In the rows, 128 means zero.
Each named turn below is shown by a few rows before and after it. Which turns, in which order, take the first row of each later pair to the second? The first pair is answered.
K_230:
[139 112 139 128 120 154 138 152  90 138 115 142 131 150] |-> [140 117 114 134 123 135 134 137 108 111 154 110 106 160]
[122 147 102 107 129 102 146 143 145 122 170 121 114 146] |-> [104 173 120 136 132 100 142 134 153 130 140 130 139 103]
[111 127 136 150 129 155 124 154 125 121 131 109 117 135] |-> [110 125 140 151 130 157 124 155 123 119 127 110 120 131]
K_176:
[141 141 134 170 148 143 132 163  96 162  96 144 129 109] |-> [136 147 124 156 152 117 119 154 123 187 110 157 123 112]
[ 81 162  93 153 129  83  95  83 202 102 152  95  85 122] |-> [119  99 148 150 102 192 151 145  86  48  74  84 124 150]
[120 106 151 124 125 147 166 147  89  96  73 144 164 132] |-> [105 123 119  90 139  83 128 116 154 164 116 184 143 136]
K_923:
[ 96 111 124 102 117 146 115 110  85 101 153  98 113 141] |-> [ 99 105 117  87 124 128 103 115  97 143 160 122 102 158]
[145 120 140 143 123 157 136 148 104 133 106 131 141 130] |-> [147 120 129 142 118 153 142 146 106 106 124 111 131 138]
[134 123  90 110 134 109 123 139 131 132 181 121  83 167] |-> [130 126 118 113 143 111 117 149 129 193 134 174 113 144]
[121 123 122 122 115 104 116 118 169 119 143 125 124 101] |-> [122 125 126 124 115 102 115 120 168 134 134 135 128  97]

Each pair is two turns apart.
[136 128 131 123 121 137 137 125 117 160 115 150 155 148] |-> [137 128 126 134 112 147 145 117 111 106 132 110 152 149]  K_923 K_923
[141 160  94 182 140 134 125 118 137  92 150 116  85 150] |-> [150 144 100 170 131 150 136 128 119  80 144 112  86 165]  K_176 K_230
[132 140 126 150 141 108 116 111 132 131 148 151 122 118] |-> [130 144 134 161 136 117 120 109 125 117 139 146 133 109]  K_923 K_923
[142 139 112 133 138 136 118 147 126  90 131 103 109 141] |-> [143 126 135 111 133 146 119 158 117 138  94 148 131 134]  K_230 K_176
[166 159 105 163 133 136 147 116 120 105 122 123 104 171] |-> [171 156 102 157 137 132 144 124 122 125 122 134 103 174]  K_923 K_176
[131 123 112 133 135 131 129  96 166 136 163 137 145 112] |-> [141 102 123 113 130 143 135 110 148 154 149 159 154 127]  K_230 K_230
[166 125 114 102 122 117 129 116 140 154 141 154  91 151] |-> [165 144 132 154 120 149 150 122 112  85 121 109 106 126]  K_230 K_176
[ 96 136 136  96 115 107 112  98 164 133 143 138 138 119] |-> [ 93 133 154 102 108 128 118 104 147 121 120 139 157 106]  K_230 K_923
[122 170 135 161 121 147 153 116 121  80 126 103 147 114] |-> [133 122 151 103 103 171 162 133 100 113 107 139 161 145]  K_176 K_923
[141 105 145  79 140 170 117 118 108 165  90 177 154 126] |-> [150 101 118  64 144 148 110 119 119 176 125 175 128 152]  K_230 K_923
[161 130 126 140 127 128 149 105 111 158 118 169 143 134] |-> [148 156 120 163 127 120 144  90 126 131 128 148 138 113]  K_176 K_923
[115 164  99 141 123 123 127 148 137 174 112 142 120  94] |-> [114 167  95 157 112 139 139 137 129 111 127  97 115  92]  K_923 K_923
[131 124 102 127 134 115 112 110 147 120 165 112 117 132] |-> [129 120 143 148 128 154 129 129 111 115 104 127 157 104]  K_230 K_176
[ 93 183 123 162 137  90 110  83 182 129 143 133  96  56] |-> [145  70 130  51 116 137 132 143 111 179 134 179  87 158]  K_230 K_230
[127 132 151 142 126 163 118 143  91  99 108  83 149 115] |-> [127 107 132  78 131 125  93 135 129 178 134 136 129 147]  K_230 K_176
[128 108 126  85 126 117 122 134 139 162 134 150 122 140] |-> [116 119 151 115 113 153 140 129 119 105 102 123 153 105]  K_923 K_923
[130 120  76  64 138 128 131 150 130 236 135 159  77 159] |-> [ 82 203 105 151 149 120 123 109 165 205 100 142 117  55]  K_923 K_176
[143 166  75 183 173  96  83 139 145 165 163 102 109 143] |-> [156 122 110 145 161 131  95 170 104 220 109 158 142 156]  K_230 K_230
[131  98 180  95  88 160 147 105 124 116  92 119 133 100] |-> [132  98 142  68  92 116 127  85 165 132 154 113  96 131]  K_230 K_176
[135 113 106  80 117  91 121 139 188  84 163 116 113 115] |-> [132 124 112  80 129  81 112 144 201 138 139 156 125  97]  K_923 K_230
[137 147 128  88 145  95  89 116 128 168 148 177 116 141] |-> [118 163 168 135 125 148 114 106  99  82 108 134 157  89]  K_923 K_923
[132 140 144 110 135 113  99 120 136 160 123 140 138 125] |-> [129 146 150 128 125 133 114 112 126 100 126 102 147 112]  K_923 K_923
[120 100 127 137 143  81 136 137 129 199 133 171 143 141] |-> [132  93 150 170 134 131 162 162  77 138 101 136 164 137]  K_176 K_176
[131 107 149 109 117 154 151 125 105 105  88 118 175 119] |-> [111 154 126 140 133 111 131  93 153  95 122  95 158  91]  K_176 K_176
[111 102 150  72 111 142 128 104 156 115 131 137 148 121] |-> [105 120 131  85 117 120 119  93 175 111 155 123 134 116]  K_176 K_923
[109 149 126 151 121 136 139 113 136  82 135 100 135  95] |-> [127  97 136  95 107 162 148 138 103 102 120 128 142 137]  K_176 K_923
[144 117 116 143 140 121 132 138 123 147  90 147 143 105] |-> [143 124  86 141 143 100 122 124 145 132 136 124 114 124]  K_230 K_176
[140 115 101  76 137 119 114 107 152 144 181 107  78 178] |-> [114 140 180 117 133 163 127 118 125 175  64 160 158 100]  K_923 K_923
[118 132 133  59 153 137 105 143 134 153  83 176 111 137] |-> [105 160 143  98 159 139 108 137 142 145  63 170 128 100]  K_176 K_230
[157 112 101 147 148  95 126 134  78 141 172 123  98 170] |-> [153 110 135 167 144 134 145 147  43 127 122 128 133 145]  K_230 K_176
[142 124 138 126 139 117 159 155 112 172 143 137 107 145] |-> [124 148 138 144 141 102 152 138 135 172 138 143 118 116]  K_923 K_176
[149 135 158 119 126 131 103 108 138 142 108 164 137 111] |-> [148 133 142 127 115 139 110  96 135  80 138 114 122 122]  K_923 K_923
[118 157  76 107 143  79  85  90 203 164 203 130  82 163] |-> [117 178 166 210 133 190 141 127 104  72  74  98 168  83]  K_230 K_176
[112  82 125 100 108 132 129 120 128 112 124 150 166 119] |-> [108  99 123 127 110 135 133 114 128  78 126 124 166 103]  K_176 K_176
[112 119 128 129 133 137 149  70 126  99 147  90 146 108] |-> [108 110 123  97 132 115 135  66 146 142 157 121 139 122]  K_176 K_176
[144 126 101 106 130 112 102 140 125 177 121 142 108 155] |-> [127 144 139 144 117 159 124 137  99 110  78 114 149 110]  K_923 K_923
[104 132 150 133 141 150 124 129 136 126  99 127 148 115] |-> [118 112 122 111 138 139 124 132 135 105 141 101 118 156]  K_230 K_230
[ 97 164 159 117 170 132 122 102 107 142  92 135 136 103] |-> [ 97 166 124 102 175 100 108  91 131 144 139 124 105 123]  K_230 K_176
[110 115 112 104 109 129 130 105 136  66 185  92 120 150] |-> [ 95 121 174 114 110 162 136 119 118 127  89 158 181 100]  K_230 K_230
[108 115 119  94 107 129 108 108 152 127 134 138 121 140] |-> [105 126 131 125 107 150 125 111 132  87 120 111 133 121]  K_230 K_176
[126 129 143 159 141 154 151 172  70  78 174  82  90 150] |-> [135 121 146 127 163 121 128 190  86 199 154 166  90 158]  K_923 K_923
[150 129 126 131 154 137 137 154 138 135 158 145 105 171] |-> [139 141 160 154 152 162 146 157 124 129 111 155 138 137]  K_923 K_923
[112 159 114 161 137 119 133 122 138  72 123 114  77  86] |-> [106 164 131 157 147 110 126 131 146 133  90 162  95  68]  K_923 K_230
[109 102 127 115 144 108 133 124  96 129 110 125 115 148] |-> [106 103 134 121 141 114 135 122  92 125  98 123 124 140]  K_923 K_923
[122 137 147 139 116 164 141 126 105 104 115 115 143 111] |-> [113 156 135 154 124 145 133 113 124  99 128 104 134 101]  K_923 K_230
[126 127 111 103 143 100 107 113 175 132 167 111  67 133] |-> [103 162 148 150 144 113 110 100 176 132 115 123 110  71]  K_230 K_923
[107 117 136  87 114 123 128  96 141 130 131 147 142 123] |-> [108 112 135  85 108 126 133 100 135 120 136 140 140 130]  K_923 K_230
[158 164  86 177 142 118 122 129 132  64 176  41  89 133] |-> [142 186 104 196 143 127 124 121 136  61 147  48 114  94]  K_230 K_923
[120 141 169 129  95 160 161 132 102  84 102  95 166 114] |-> [110 174 146 152 107 129 149 111 135  74 131  81 147 101]  K_923 K_230
[133 130 123 102 118 152 132 102 147  88 169 122 119 138] |-> [124 134 158 110 118 168 132 108 135 122 115 160 154 105]  K_230 K_230
[ 99 116 149  81 123 120 125 102 143 114 126 154 162 119] |-> [104 111 146  78 119 126 127 102 135  96 132 141 158 127]  K_923 K_230
